500 stands for zero in the data rows.
Every row has a hidden score from 0 to 30. What is each row's score? 15 is about the middle. The score is a weighted sum of the row's numbers plus the product of two more (or one squared), each taken from its middle value.
array([426, 658, 429, 426, 643, 465, 472, 424, 524, 463, 494, 806, 743, 781, 499, 522]): 15
array([617, 426, 369, 611, 361, 404, 389, 704, 369, 479, 388, 406, 359, 347, 418, 413]): 10
array([908, 421, 365, 897, 375, 400, 401, 597, 368, 476, 407, 390, 410, 371, 431, 423]): 20
array([395, 481, 469, 454, 816, 460, 457, 418, 459, 549, 503, 490, 470, 600, 462, 488]): 19
array([478, 858, 442, 430, 481, 459, 466, 456, 436, 462, 456, 766, 897, 568, 467, 473]): 25
array([369, 423, 471, 403, 431, 529, 535, 413, 414, 473, 413, 388, 414, 389, 831, 645]): 11
array([777, 428, 339, 825, 362, 404, 389, 817, 339, 513, 338, 425, 412, 381, 422, 418]): 16
array([432, 570, 488, 422, 802, 455, 485, 427, 474, 448, 546, 685, 610, 812, 471, 493]): 16
array([402, 462, 538, 418, 434, 770, 651, 437, 622, 519, 505, 432, 446, 444, 534, 501]): 11
array([419, 465, 555, 374, 399, 724, 586, 415, 579, 552, 508, 427, 397, 428, 513, 519]): 8
array([385, 451, 883, 429, 507, 594, 679, 380, 776, 499, 848, 459, 484, 466, 488, 506]): 13
array([461, 608, 470, 400, 685, 452, 464, 391, 481, 472, 484, 786, 727, 809, 470, 496]): 12
array([704, 451, 407, 724, 414, 403, 430, 849, 414, 470, 396, 383, 410, 397, 450, 419]): 15
array([413, 454, 917, 427, 502, 654, 693, 357, 771, 508, 862, 459, 456, 523, 475, 470]): 14
array([438, 445, 633, 412, 450, 955, 850, 383, 624, 479, 557, 403, 426, 426, 467, 544]): 7
array([659, 447, 357, 660, 381, 419, 386, 959, 353, 454, 359, 397, 428, 384, 422, 379]): 12
array([424, 459, 834, 417, 469, 565, 659, 409, 796, 494, 849, 466, 489, 508, 434, 554]): 13
array([887, 397, 381, 841, 393, 401, 393, 584, 382, 446, 363, 382, 372, 353, 418, 381]): 16
array([416, 639, 461, 441, 673, 441, 525, 452, 498, 446, 505, 831, 769, 780, 492, 468]): 12
array([390, 467, 866, 426, 515, 608, 644, 407, 793, 472, 844, 464, 441, 493, 485, 489]): 11
array([730, 379, 371, 739, 402, 374, 377, 631, 388, 458, 353, 394, 369, 379, 447, 391]): 13
array([394, 424, 430, 414, 423, 505, 479, 439, 441, 461, 381, 422, 416, 394, 779, 849]): 16
array([390, 474, 663, 405, 481, 588, 536, 416, 769, 512, 623, 488, 498, 467, 501, 501]): 17
array([780, 405, 377, 738, 399, 384, 400, 524, 388, 469, 378, 382, 365, 380, 427, 405]): 14
array([381, 423, 397, 396, 408, 495, 516, 439, 404, 520, 409, 415, 399, 383, 901, 727]): 13
array([443, 704, 456, 428, 607, 454, 439, 395, 494, 477, 468, 824, 819, 717, 506, 481]): 16
array([377, 424, 455, 422, 420, 545, 476, 429, 435, 487, 401, 444, 448, 401, 940, 869]): 16
array([409, 430, 592, 390, 433, 803, 927, 389, 541, 496, 532, 370, 410, 383, 496, 467]): 5
array([719, 419, 367, 735, 394, 386, 449, 525, 341, 439, 375, 393, 377, 378, 426, 388]): 12
array([455, 815, 423, 414, 534, 446, 480, 457, 477, 456, 427, 840, 843, 648, 448, 469]): 19
array([414, 434, 629, 412, 430, 922, 887, 406, 596, 485, 546, 416, 406, 420, 486, 497]): 5
array([440, 794, 434, 455, 565, 469, 437, 417, 485, 467, 475, 789, 854, 641, 476, 505]): 25
array([434, 402, 394, 404, 369, 458, 447, 398, 358, 925, 358, 369, 387, 382, 431, 399]): 16
array([614, 417, 359, 586, 419, 366, 416, 689, 325, 462, 368, 369, 393, 379, 421, 412]): 11
array([418, 601, 481, 482, 694, 459, 450, 456, 506, 478, 516, 777, 722, 829, 470, 501]): 14
array([386, 495, 564, 402, 422, 582, 512, 436, 655, 484, 529, 454, 487, 451, 482, 496]): 21
array([397, 623, 444, 435, 733, 465, 427, 407, 498, 501, 495, 726, 689, 808, 512, 517]): 15
array([429, 399, 400, 422, 379, 449, 513, 413, 368, 618, 404, 373, 367, 355, 470, 426]): 11
array([558, 435, 385, 593, 380, 394, 423, 943, 368, 483, 364, 379, 400, 371, 448, 429]): 12
array([924, 434, 365, 889, 396, 390, 408, 624, 359, 463, 370, 374, 402, 376, 384, 437]): 21
array([817, 415, 366, 781, 379, 373, 398, 519, 364, 452, 375, 392, 394, 383, 430, 381]): 14
array([446, 437, 425, 412, 428, 496, 465, 456, 425, 515, 434, 417, 406, 428, 816, 862]): 18
array([416, 498, 754, 403, 483, 646, 583, 433, 829, 465, 722, 466, 465, 479, 502, 526]): 12
array([400, 934, 447, 421, 502, 451, 449, 480, 426, 452, 425, 726, 861, 545, 476, 494]): 29
array([391, 443, 640, 393, 413, 958, 938, 422, 617, 502, 555, 388, 398, 417, 503, 502]): 4
array([434, 564, 476, 408, 790, 464, 488, 445, 506, 454, 510, 655, 616, 786, 487, 508]): 15
array([376, 432, 430, 399, 397, 516, 443, 432, 402, 479, 407, 433, 436, 428, 824, 853]): 15
array([418, 420, 380, 404, 364, 497, 481, 431, 450, 649, 436, 354, 366, 356, 460, 429]): 19
array([644, 459, 363, 685, 360, 389, 410, 944, 357, 459, 364, 397, 397, 398, 438, 410]): 12
array([859, 409, 386, 887, 393, 377, 409, 677, 344, 451, 380, 413, 335, 387, 426, 418]): 20
array([435, 515, 508, 423, 898, 445, 465, 402, 513, 458, 522, 574, 520, 725, 488, 498]): 21
array([396, 413, 611, 401, 431, 862, 929, 437, 554, 470, 581, 359, 381, 402, 512, 474]): 4
array([412, 740, 462, 430, 575, 472, 463, 432, 490, 462, 507, 857, 839, 689, 482, 522]): 17
array([434, 462, 846, 430, 460, 619, 672, 408, 787, 500, 862, 453, 496, 519, 512, 487]): 12
array([394, 508, 521, 411, 428, 552, 493, 447, 601, 507, 537, 474, 495, 434, 467, 501]): 20
array([917, 436, 364, 916, 384, 400, 384, 667, 380, 473, 344, 364, 395, 420, 408, 390]): 19
array([408, 444, 801, 384, 510, 564, 712, 396, 701, 519, 848, 455, 404, 472, 514, 489]): 13
array([436, 580, 493, 410, 725, 423, 462, 430, 481, 482, 468, 721, 671, 805, 472, 516]): 14
array([758, 402, 364, 758, 400, 393, 438, 607, 328, 478, 389, 388, 412, 386, 440, 412]): 15
array([671, 425, 380, 676, 390, 408, 418, 492, 320, 496, 386, 391, 355, 395, 396, 403]): 11
array([391, 377, 386, 430, 361, 446, 443, 452, 403, 927, 385, 393, 397, 362, 446, 467]): 20
array([438, 451, 481, 405, 795, 464, 468, 416, 480, 474, 507, 469, 467, 604, 451, 495]): 17
array([424, 406, 496, 427, 794, 480, 459, 439, 491, 456, 513, 498, 460, 589, 484, 494]): 17
array([417, 436, 865, 424, 524, 591, 669, 406, 687, 486, 832, 437, 450, 470, 471, 482]): 17
array([387, 639, 484, 448, 678, 457, 444, 458, 509, 509, 492, 793, 717, 793, 471, 494]): 13
array([447, 446, 864, 451, 497, 629, 698, 432, 798, 511, 839, 493, 475, 512, 488, 528]): 15
array([804, 389, 384, 808, 429, 409, 414, 526, 364, 516, 401, 397, 365, 370, 405, 417]): 18
array([392, 450, 809, 413, 474, 600, 644, 403, 831, 485, 833, 500, 474, 482, 454, 494]): 11
array([400, 445, 915, 409, 488, 579, 646, 457, 788, 469, 821, 469, 434, 467, 468, 498]): 12
array([706, 398, 386, 709, 396, 392, 411, 499, 387, 485, 375, 362, 411, 376, 398, 371]): 15
array([445, 525, 496, 419, 887, 467, 451, 429, 494, 467, 524, 579, 544, 741, 447, 502]): 22
array([414, 731, 437, 399, 610, 468, 447, 441, 475, 478, 447, 846, 819, 701, 490, 534]): 16
array([613, 463, 379, 660, 376, 409, 398, 956, 340, 488, 382, 382, 418, 401, 426, 406]): 13
array([412, 524, 680, 398, 467, 611, 608, 391, 767, 447, 702, 502, 485, 472, 472, 507]): 13
array([778, 443, 355, 857, 405, 375, 446, 799, 379, 472, 359, 408, 425, 389, 420, 421]): 17
array([441, 804, 443, 434, 555, 446, 453, 445, 477, 434, 469, 813, 834, 679, 438, 486]): 20
array([715, 443, 361, 712, 384, 430, 394, 873, 370, 489, 385, 375, 403, 370, 420, 420]): 14
array([735, 452, 397, 738, 356, 410, 405, 623, 374, 470, 374, 402, 376, 378, 432, 406]): 12
array([451, 471, 812, 425, 481, 605, 602, 429, 796, 489, 790, 478, 489, 506, 490, 514]): 12
array([694, 416, 376, 689, 398, 383, 376, 653, 329, 451, 375, 400, 398, 365, 426, 396]): 12
array([643, 419, 342, 682, 363, 403, 374, 701, 341, 458, 383, 390, 352, 387, 419, 451]): 12
array([430, 422, 407, 423, 432, 501, 479, 423, 392, 511, 369, 445, 434, 409, 816, 861]): 18
array([685, 439, 384, 717, 387, 395, 431, 892, 361, 483, 387, 378, 374, 400, 414, 432]): 14
array([436, 466, 475, 428, 377, 586, 527, 417, 518, 489, 479, 406, 444, 398, 457, 517]): 16
array([449, 531, 508, 468, 830, 463, 492, 422, 513, 492, 523, 611, 577, 765, 491, 487]): 19
array([440, 709, 472, 439, 576, 458, 477, 470, 510, 488, 508, 821, 806, 691, 490, 513]): 16
array([426, 522, 659, 427, 441, 592, 548, 409, 725, 504, 652, 483, 489, 483, 487, 485]): 15
array([588, 426, 321, 581, 363, 394, 397, 920, 341, 529, 368, 379, 392, 379, 418, 419]): 12
array([412, 708, 472, 437, 655, 438, 457, 449, 506, 505, 484, 794, 781, 773, 464, 493]): 16
array([414, 543, 480, 433, 835, 473, 487, 415, 518, 478, 486, 609, 567, 760, 488, 511]): 16
